The same turns and mirrors carry the whole set onto itself and the rows of a family onto each other. Which other rows belong to the same family as each row named below? List them in the order they appear above.
These 28 rows form 7 families of 4 rows each.
Bil: [ 26.9   3.5  39.4  32.0  -3.1 -27.0  54.6 -35.2  -2.2 -28.1 -21.2 -17.8
   5.4   4.6]
dupi: [ -1.8   7.9 -15.6  19.0  26.0  28.8  46.8   2.4   9.7  -7.8 -30.9 -35.7
  -2.9 -37.2]
poti: [ -7.9  25.4  28.8   2.8 -36.9 -37.2  48.3 -33.0  -4.7  -9.0   4.8 -35.8
 -27.7   9.4]
dav: [  9.8  15.4  27.6  28.2 -13.2 -40.4  54.8 -38.9  -7.8 -51.4  11.2 -12.1
  12.1   2.1]
Dodop: [-10.2  24.7  27.5   1.6  -9.4 -55.0  47.3 -32.6  -3.9 -39.7  15.8 -28.3
 -12.4  11.0]
ledu: [ 26.6  16.3  25.5  38.6   7.1 -43.3  33.9 -23.3  -2.9 -33.8  -5.2  -9.6
  21.7  -9.3]
kun: [-22.7   9.8 -15.0  -5.4  -8.3  14.6  40.8  35.7  13.1 -16.6   6.8 -28.4
 -24.1 -14.7]
Tanin: [-28.4  14.0 -23.1   4.6  -5.9  23.4  38.6   6.8  12.8   1.8 -20.7 -36.3
 -21.0 -32.6]
vidud: [  4.5  22.9 -20.7  16.5  24.3  27.4  51.6 -20.0   4.5 -37.5 -31.5 -41.7
  -2.0 -37.4]
Dom: [-33.1  24.9 -26.9  11.9   0.2  15.3  49.3  18.9   8.4   1.5   4.5 -37.8
 -12.9 -30.2]
nifer: [-20.7  27.6  13.5   0.8 -30.6 -38.4  48.7 -48.8   0.0 -37.1  -1.8 -39.1
  -8.4   7.2]
fud: [ -8.6  23.2  29.1   6.0 -20.7 -58.9  39.8 -21.7  -5.0 -37.1  12.5 -22.8
  -5.6  15.0]
Zin: [-19.1  44.0  21.0   0.7 -29.3 -56.9  36.2 -22.1   8.9 -13.8  14.3 -34.1
  -9.6  -1.1]
kip: [  2.2  15.9 -16.5  12.4  21.6  23.0  35.7   8.4  15.8  -8.3 -38.0 -40.1
  -3.7 -38.9]
Tili: [ -5.7  27.0  25.6  -4.5 -19.6 -54.9  28.8 -21.4  -8.4 -22.4  15.4 -22.1
 -16.2   0.2]
gusa: [ 13.5  21.4  27.1  29.1 -14.6 -41.0  38.2 -44.9 -10.2 -51.2 -14.8 -17.2
  19.4  -6.5]
zafi: [-36.1  11.7 -31.0  12.8 -15.1  21.6  42.1   9.5   5.6  -8.8 -15.4 -36.7
 -26.8 -19.4]
nir: [-31.0  13.4 -12.3   1.6  -1.2   0.4  27.7  31.8  12.2  -4.7 -14.2 -11.6
  -9.7 -32.5]
nolu: [ 10.4  -2.0  24.6  37.0   5.5 -29.6  51.1 -32.7 -19.2 -39.3  -2.3 -31.7
  11.9  16.5]
duzo: [-22.0  20.0 -20.7  13.6 -10.6  24.3  37.6  17.3  10.7   3.4 -21.2 -36.3
 -10.9 -33.6]
tofo: [ 22.1  22.2  37.0  28.3 -11.2 -38.3  49.7 -28.8  -8.5 -38.0   5.3 -13.9
  24.7 -11.1]
kitip: [ 20.8  28.4  28.4  23.8  -8.4 -46.0  50.0 -32.3  -5.9 -53.5   3.5 -22.4
  13.5   1.4]
rarir: [ 17.1  43.8 -15.3  12.1  19.9  17.1  46.5   4.6  17.8 -16.6 -13.3 -33.4
  -3.0 -48.8]
Tane: [-50.4   4.3 -15.6   5.4  -5.0  12.5  46.6  14.0  -3.1 -13.9 -10.3 -38.8
 -15.9 -12.9]
tetos: [-17.7  28.0  31.0  13.9 -13.9 -52.5  37.7 -25.0 -18.8 -18.8  13.0 -45.0
  -8.4   9.6]
Nesiz: [ 17.0  22.5 -12.3   6.3  16.8  27.2  54.4   5.6  29.5 -38.5 -19.8 -28.1
   2.0 -35.6]
silap: [ -5.4  14.6 -28.8  12.9  28.9  14.5  38.3  -3.0  19.6 -27.9 -30.7 -20.7
   1.3 -42.4]
mupu: [ -0.3  14.8 -17.9  19.9  30.4  23.6  55.9  -5.5  17.3 -22.5 -36.0 -43.5
   0.0 -27.6]

Which other rows belong to the same family as Zin? ledu, vidud, Tane
Which other rows belong to the same family as Dodop? dav, kip, duzo
Which other rows belong to the same family as poti? Bil, kun, Nesiz
Which other rows belong to the same family as Dom? gusa, tetos, silap
Which other rows belong to the same family as zafi? Tili, tofo, mupu
Which other rows belong to the same family as nolu? nifer, nir, rarir

